[[140 120 142 141]
 [138 102 150 143]
 [126 152 120 122]]
=>
[141 150 152]

[[140 113 147  99 122]
 [128 127 133 137 131]]
=>
[122 137]

[[119 155 152 147 151]
 [134 111 113 116 148]]
=>
[151 116]

[[117 129 101 145]
 [100 150 109 117]
 [ 99 123 117 144]
 [101 135 114 143]]
=>
[145 109 123 101]

[[125 151 111 131 152]
 [153 148 150 145 153]]
=>
[152 145]

[[146 116 119]
 [140 119 148]
 [150 144 133]
 [118 130 129]]
=>
[119 119 150]
---
[[125 125 137 135]
 [127 135 110 120]
 [154 114 117 148]]
=>
[[135 110]
 [114 117]]

[[111 128 116]
 [115 109 142]
 [119 147 157]
 [139 125 106]]
=>
[[109 142]
 [147 157]]

[[148 138 110 101 139]
 [123 113 149 147 121]
 [117 120 111 128 123]]
=>
[[113 149]
 [120 111]]

[[135 120 138 138 116]
 [113 132 110 110 139]
 [104 142  99  99 152]
 [112 142 107 107 148]]
=>
[[132 110]
 [142  99]]

[[119 152 133]
 [138 109 132]
 [125 149 138]
 [123 110 116]
 [137 107 129]]
=>
[[109 132]
 [149 138]]

[[121 128 120 131]
 [153 132 139 128]
 [151 131 138 128]
 [112 109 123 115]
 [155 148 134 142]]
=>
[[132 139]
 [131 138]]

[[132 132 122 118 133]
 [125 135 124 122 126]
 [127 111 127 151 142]]
=>
[[135 124]
 [111 127]]
---
[[121 132 125]
 [157 126 156]]
=>
[[121 132]
 [157 126]]

[[113 129 135 115]
 [154 155 106 108]
 [112 129 135 117]]
=>
[[113 129]
 [154 155]]

[[125 138]
 [126 123]
 [100 134]]
=>
[[125 138]
 [126 123]]

[[149 106 137 128]
 [156 101 144 145]
 [128 144 140 113]
 [120 112 138 135]]
=>
[[149 106]
 [156 101]]

[[122 145 105 101]
 [130 127 125 127]]
=>
[[122 145]
 [130 127]]

[[115 145 143]
 [121 139 147]
 [125 118 100]]
=>
[[115 145]
 [121 139]]
---
[[130 129 117 136 137 132 131 135 123 121 117 117]
 [129 114 131 144 132 114 143 136 121 134 133 120]
 [143 152 120 126 142 135 123 140 125 125 108 120]
 [131 143 125 108 119 133 127 124 137 132 126 140]]
=>
[[129 114 131 144 132 114 143 136 121 134 133 120]
 [130 129 117 136 137 132 131 135 123 121 117 117]
 [131 143 125 108 119 133 127 124 137 132 126 140]
 [143 152 120 126 142 135 123 140 125 125 108 120]]

[[130 134 125]
 [127 109 140]
 [137 150 124]
 [129 144 122]]
=>
[[127 109 140]
 [129 144 122]
 [130 134 125]
 [137 150 124]]

[[115 126 103 110 127 153 116 104 114]
 [117 112 132 121 112 125 145 135 139]
 [126 129 123 125 129 145 132 125 132]
 [123 124 125 124 124 128 128 125 127]]
=>
[[115 126 103 110 127 153 116 104 114]
 [117 112 132 121 112 125 145 135 139]
 [123 124 125 124 124 128 128 125 127]
 [126 129 123 125 129 145 132 125 132]]

[[140 125 134 124 126 125 123 127 140 152 132 125 116 141]
 [138 141 102 122 129 125 139 133 129 148 123 123 124 144]
 [150 124 138 106 106 119 140 141 115 115 155 136 103 133]
 [133 147 120 115 113 150 137 144 117 115 134 137 103 135]]
=>
[[133 147 120 115 113 150 137 144 117 115 134 137 103 135]
 [138 141 102 122 129 125 139 133 129 148 123 123 124 144]
 [140 125 134 124 126 125 123 127 140 152 132 125 116 141]
 [150 124 138 106 106 119 140 141 115 115 155 136 103 133]]

[[119 139 136]
 [138 129 115]
 [120 112 137]
 [129 140 124]
 [133 121 156]
 [126 126 139]
 [132 133 149]]
=>
[[119 139 136]
 [120 112 137]
 [126 126 139]
 [129 140 124]
 [132 133 149]
 [133 121 156]
 [138 129 115]]

[[130 147 131 121 127 121 121 130]
 [117 136 135 130 130 122 128 127]
 [114 118 128 134 133 133 136 124]
 [125 134 123 135 131 134 123 124]
 [126 134 119 134 134 137 134 126]
 [128 123 144 136 126 146 113 142]
 [127 126 123 132 131 137 140 126]
 [119 122 133 131 132 153 126 142]
 [122 118 123 124 125 126 130 125]
 [138 130 109 121 138 142 113 141]]
=>
[[114 118 128 134 133 133 136 124]
 [117 136 135 130 130 122 128 127]
 [119 122 133 131 132 153 126 142]
 [122 118 123 124 125 126 130 125]
 [125 134 123 135 131 134 123 124]
 [126 134 119 134 134 137 134 126]
 [127 126 123 132 131 137 140 126]
 [128 123 144 136 126 146 113 142]
 [130 147 131 121 127 121 121 130]
 [138 130 109 121 138 142 113 141]]
